(in the rows, 128 means zero)
Each path below is one point turned by a fixed rotation once a step. After each direction that follows a path, write how fast that rotation turns it, in degrees per step (0 if it stays still).
Each turn is a multiple of 5 degrees from 10 to 175, or 0.
Each row of a path follows its step; steps can be skipped.

step 1: [124 124 122 133 129 127 133 128 128 124 131 137 123 120 126 130 131 127
 133 127 121 126 128 135 126 121 121 124 137 126 136 126 120 117 125 128
 124 123 118 125 117 122 126 124 125 123 127 130 134 132 128 136 125 124
 126 121]
step 5: [127 135 122 131 130 133 123 123 131 134 128 130 127 128 124 130 128 144
 130 121 122 124 126 125 127 123 131 125 135 130 130 131 118 118 123 128
 134 130 123 122 120 127 126 118 127 124 124 128 126 130 131 139 124 126
 134 131]
step 8: [123 121 128 135 129 129 134 127 130 125 131 127 129 120 122 126 133 131
 134 124 122 125 126 125 132 124 132 127 133 138 118 120 124 121 126 121
 132 124 122 121 129 120 135 121 125 130 117 123 120 133 122 130 122 127
 132 125]
step 12: [133 125 117 128 132 132 131 127 124 116 134 134 120 128 132 131 122 124
 134 124 125 128 124 125 125 126 125 123 138 129 125 128 124 118 123 125
 124 120 122 122 126 116 132 121 131 125 123 129 123 131 125 137 127 126
 126 130]
step 13: [130 139 121 126 124 132 127 123 131 139 131 132 127 125 124 129 135 132
 128 131 124 129 123 131 126 129 136 131 132 133 132 128 124 119 124 131
 140 129 122 118 120 127 128 121 131 124 130 130 134 134 127 132 128 125
 142 128]
step 16: [128 127 124 131 128 137 131 124 128 129 126 127 119 129 121 127 127 134
 132 127 123 125 131 126 133 129 130 128 141 131 117 123 120 116 132 127
 132 130 124 122 126 124 132 117 128 132 126 116 120 131 130 135 126 130
 134 128]
step 18: [140 138 136 130 120 123 132 138 132 128 128 125 126 128 133 131 125 133
 134 127 135 133 129 134 124 124 133 127 133 121 143 128 122 129 124 126
 123 125 124 124 125 130 130 123 127 121 128 123 126 134 123 129 132 126
 136 125]
step 22: [133 125 141 133 133 132 128 134 131 125 128 122 131 128 121 133 129 137
 124 134 128 120 129 134 130 127 136 128 121 129 137 129 125 125 126 135
 123 125 122 128 123 125 128 121 123 122 123 122 129 139 122 127 127 127
 130 119]
[128 128 125 127 127 128 127 126 128 126 128 127 127 129 128 127 128 128
 129 129 128 128 130 129 127 129 127 130 127 129 130 129 130 126 128 128
 131 130 127 131 128 129 129 125 130 130 132 128 129 127 127 128 125 128
 130 131] | 100
[126 128 129 125 129 129 127 127 127 131 128 129 127 130 129 129 128 126
 130 130 126 125 127 128 128 132 128 128 129 127 128 128 126 127 129 126
 131 129 128 127 128 128 126 127 128 127 127 128 128 125 127 130 130 128
 127 128] | 100
[127 128 128 126 128 127 129 129 130 126 128 126 128 126 130 130 126 128
 128 124 124 127 127 128 130 131 128 127 128 129 128 128 128 125 127 128
 128 128 127 128 130 128 130 130 127 128 130 126 126 129 129 127 126 129
 126 127] | 95

step 2: [130 122 128 127 123 129 125 131 126 126 133 135 123 130 134 131 123 129
 126 136 131 145 120 128 130 131 124 127 122 131 121 132 125 119 121 128
 123 124 129 126 131 124 126 129 140 124 133 130 128 137 131 137 129 131
 117 134]
step 3: [133 124 135 131 126 116 134 133 133 122 136 132 132 129 127 125 131 131
 123 129 131 122 127 139 133 124 114 130 120 132 133 117 129 126 134 128
 125 130 128 124 125 121 131 135 127 133 133 125 133 122 130 135 126 135
 129 127]
step 9: [127 128 128 125 127 134 131 121 127 128 130 126 126 117 126 122 122 127
 137 123 137 117 130 136 134 119 129 126 132 128 124 133 123 126 137 127
 125 128 129 137 126 118 135 128 122 118 131 124 127 125 137 131 126 132
 124 124]
step 13: [124 128 122 125 137 126 131 127 124 127 131 129 125 125 118 131 137 127
 136 126 129 126 136 131 128 132 124 128 130 127 128 133 127 124 135 140
 131 125 129 133 131 114 141 120 125 132 123 133 139 125 125 126 126 127
 128 134]
step 14: [126 130 127 128 131 131 133 130 130 134 125 122 126 134 136 138 133 123
 132 130 123 131 121 133 126 131 132 135 132 123 128 120 123 120 124 120
 128 129 127 131 130 128 138 131 136 122 133 137 130 135 118 130 135 117
 128 133]
step 19: [133 127 128 124 125 123 128 125 128 127 142 130 138 122 122 126 131 127
 129 134 126 133 134 121 134 127 113 125 117 138 127 136 131 126 128 128
 127 128 134 122 129 123 129 133 135 123 135 129 128 127 132 136 125 124
 124 135]
step 21: [127 126 131 128 130 125 120 122 124 127 135 140 114 126 130 126 117 136
 137 131 141 129 130 125 128 132 127 133 125 128 125 131 125 131 126 134
 119 131 128 130 127 120 136 133 130 133 122 134 135 126 127 129 124 132
 126 134]
step 22: [128 124 129 123 130 124 128 140 134 133 128 136 126 131 124 136 127 132
 138 127 120 121 124 131 131 116 125 132 132 130 132 119 125 122 135 129
 126 129 130 131 133 118 129 127 130 125 139 135 129 127 124 125 128 131
 136 134]
[128 128 128 126 131 130 128 129 126 126 129 128 130 129 128 129 127 128
 128 129 129 127 127 126 128 129 128 130 128 129 127 131 128 129 125 132
 129 129 128 128 130 128 127 125 129 129 127 127 129 131 127 129 127 131
 128 129] | 130
[128 128 127 129 127 131 128 126 128 130 130 128 129 128 127 128 127 128
 124 130 127 125 127 127 129 128 128 127 128 127 127 126 128 125 130 128
 130 128 129 127 128 128 127 127 132 127 129 126 128 129 126 127 125 127
 126 130] | 85

step 8: [139 122 122 128 123 127 135 125 135 124 128 122 133 133 130 122 122 133
 131 129 129 128 122 128 127 135 130 130 133 133 119 130 124 123 133 134
 127 130 131 124 119 118 134 119 129 128 128 125 133 121 125 134 127 138
 124 126]
step 11: [125 133 121 138 132 128 119 133 134 123 125 131 117 128 127 122 131 132
 115 130 125 136 130 126 134 132 128 133 131 137 128 128 121 126 127 125
 127 124 131 125 128 127 123 123 127 131 117 134 134 132 120 128 129 127
 128 131]
step 15: [127 129 122 140 129 132 128 134 119 120 113 127 120 127 124 132 130 130
 127 130 121 130 131 130 123 121 134 132 123 130 128 119 130 127 128 123
 128 128 125 122 124 122 121 126 127 122 120 133 132 120 126 123 129 132
 125 123]
step 17: [131 129 121 129 126 121 124 128 131 132 127 131 123 121 124 122 124 124
 137 133 128 129 128 132 133 131 122 130 135 142 126 128 128 120 128 124
 129 127 139 120 121 127 131 125 120 123 134 132 129 124 126 127 133 136
 132 117]
step 18: [127 129 126 128 128 127 137 123 133 119 133 121 128 127 126 126 127 137
 123 127 123 128 128 136 133 121 121 134 122 130 131 130 125 133 135 132
 139 128 130 130 118 132 121 128 136 128 127 123 125 130 136 134 130 137
 128 123]
step 20: [127 132 124 117 128 121 131 132 129 127 128 131 122 128 136 133 138 124
 124 123 123 131 126 123 128 123 125 133 135 135 134 137 120 129 130 127
 126 127 124 133 129 117 118 121 125 128 122 128 133 130 125 133 125 135
 124 130]
step 21: [135 128 126 128 131 135 127 142 135 131 125 132 119 123 132 127 132 126
 133 129 129 125 133 129 135 135 124 131 127 125 132 127 136 131 124 130
 125 125 138 123 119 131 125 125 130 131 124 133 123 120 122 129 131 135
 128 118]
step 22: [122 129 120 132 121 128 123 130 134 125 126 118 122 120 137 119 126 134
 126 124 127 136 125 129 129 129 127 125 120 123 131 132 121 123 138 127
 127 128 127 133 122 126 126 123 132 127 132 125 127 138 131 133 141 130
 129 126]
[128 128 126 128 130 127 129 126 127 129 127 128 128 131 131 129 127 129
 126 131 130 129 129 127 126 127 131 126 128 128 128 129 127 128 129 129
 128 128 128 128 128 125 128 128 130 127 128 126 128 127 125 127 125 126
 129 126] | 95

step 8: [115 135 133 135 125 135 129 124 130 132 128 124 123 128 127 134 126 124
 128 132 120 119 131 125 134 130 126 124 129 136 135 127 131 125 130 129
 132 122 123 119 142 134 116 128 127 124 119 126 133 127 135 122 119 133
 120 134]
step 10: [129 128 122 126 122 135 134 124 131 132 129 123 124 133 128 126 133 140
 132 137 122 119 136 129 119 118 125 128 127 124 138 137 130 127 121 125
 126 139 130 138 136 124 131 123 124 125 121 130 129 135 129 133 125 123
 128 123]
step 14: [124 124 128 123 125 127 135 139 133 125 125 128 121 129 123 136 116 118
 132 121 127 128 140 122 127 130 126 126 125 130 118 128 124 122 133 140
 132 127 133 137 126 130 127 124 141 134 129 131 133 122 125 130 133 125
 130 136]
step 17: [134 129 138 132 128 123 123 126 120 125 132 120 134 133 134 137 126 130
 120 134 126 127 127 131 128 127 116 131 133 136 123 130 127 121 121 121
 127 126 123 121 130 128 130 121 139 123 125 130 142 135 132 131 133 133
 133 124]
step 18: [130 129 137 126 125 119 133 122 131 129 123 122 133 120 128 130 137 132
 129 129 121 126 137 121 132 119 122 133 122 131 132 136 129 118 121 122
 129 129 123 126 136 132 122 125 125 128 121 129 125 139 124 127 122 129
 117 119]
step 19: [121 133 140 133 121 122 126 131 131 127 121 126 116 123 121 123 130 128
 135 133 121 125 136 137 121 127 130 131 127 130 124 120 136 126 118 133
 122 118 128 130 131 130 123 120 127 124 122 128 127 125 127 130 124 140
 127 126]
step 20: [130 129 131 127 123 139 119 134 136 126 119 127 121 132 121 118 134 128
 127 131 128 130 127 128 120 128 135 141 126 135 132 132 131 125 119 132
 121 127 128 133 122 120 133 128 132 128 120 127 130 130 131 125 124 113
 122 124]
step 21: [127 137 119 124 126 139 130 132 133 137 140 125 122 134 130 123 129 132
 136 126 131 120 132 134 120 134 121 131 122 126 133 125 121 134 132 129
 121 123 122 134 133 126 134 127 130 132 123 133 131 122 129 125 114 125
 121 127]
[129 128 127 126 130 127 127 130 130 130 128 129 127 129 128 130 129 127
 129 127 131 129 126 129 128 128 129 126 128 126 126 126 128 128 129 130
 130 129 127 128 129 128 132 128 130 127 126 129 126 130 127 128 129 128
 125 132] | 40
[128 129 127 128 128 126 127 127 128 126 129 126 127 125 128 128 130 130
 126 130 128 126 127 128 127 126 127 130 127 127 127 129 130 130 127 130
 126 126 128 128 128 126 127 127 128 125 126 130 124 127 125 129 129 126
 128 126] | 45
[126 131 132 130 129 129 128 127 129 128 129 129 129 126 127 126 129 128
 127 128 128 131 130 125 128 128 126 127 128 126 126 129 127 128 129 129
 131 128 129 126 127 127 127 125 129 129 127 128 127 129 129 127 129 130
 126 129] | 70
